In the data rows, the value 128 means zero.
Some points, each followed by its number:
[161 219 081 156 096 117 118 101 082 216 174 100] 0
[136 153 074 190 151 000 138 137 027 203 147 150] 1
[158 129 117 171 138 099 136 142 178 168 067 108] 2
[112 098 099 149 103 139 079 120 138 119 137 124] 3
[144 155 114 151 112 066 140 134 098 157 141 166] 4
[131 112 239 111 164 004 159 106 084 154 231 101] 5
[103 146 151 087 153 219 055 140 154 091 158 114] 6
[173 140 172 085 202 136 164 084 121 105 216 193] 7
[109 119 135 137 108 124 137 159 144 148 171 127] 8
[109 133 102 143 097 116 129 130 122 149 149 142] 9
[105 087 149 111 153 142 126 188 119 098 091 071] 10
[181 167 049 118 086 175 094 082 176 142 214 128] 11
[145 160 113 184 128 073 150 139 107 166 148 133] 12
[154 156 104 141 085 122 133 130 084 255 163 107] 13
[137 186 110 159 089 138 163 094 061 177 161 117] 14
[147 137 106 148 073 137 187 080 170 113 098 194] 15
[145 127 077 144 106 070 141 133 104 177 106 114] 16
[155 133 131 129 192 150 097 141 087 101 089 093] 17
[141 133 106 118 133 126 122 108 105 142 144 124] 18
[089 169 232 038 185 148 075 197 143 036 255 075] 19
[108 143 137 108 116 147 114 136 078 123 157 116] 20
New points follow, each followed by the number of its nearest point above by angle, seen from the average point of the numbered points.
[126 194 120 122 086 094 189 095 106 152 117 177] 15
[123 081 119 131 121 111 137 130 177 106 099 161] 15
[163 090 102 114 181 141 084 092 097 184 136 161] 18
[140 126 103 164 112 108 147 135 109 157 124 140] 16
[083 117 183 090 142 155 103 157 118 110 173 106] 19
[149 151 120 129 093 126 138 113 098 168 163 123] 14
[107 142 112 143 108 139 125 116 150 154 117 184] 15
[103 133 246 062 192 162 085 194 126 050 175 043] 19
[148 136 137 140 103 169 153 135 103 119 078 132] 15
[135 063 079 126 168 146 140 105 214 135 147 126] 3
[089 091 126 099 127 104 149 121 206 071 065 186] 15
[162 136 081 166 195 077 139 158 082 174 114 147] 1
[120 115 147 119 110 148 128 106 143 104 132 147] 15
[128 127 122 130 100 109 160 131 135 141 118 131] 15
[132 106 134 153 116 097 128 138 188 124 134 122] 2
[135 133 115 144 131 104 128 128 111 118 126 142] 15
[087 144 193 097 136 119 116 128 116 091 154 130] 19
[137 115 130 155 178 073 144 127 093 134 133 103] 1
[116 117 135 132 144 162 123 133 166 095 146 158] 6
[075 148 184 141 164 086 176 112 113 115 116 208] 7
[106 090 122 130 160 204 072 129 204 081 106 099] 6
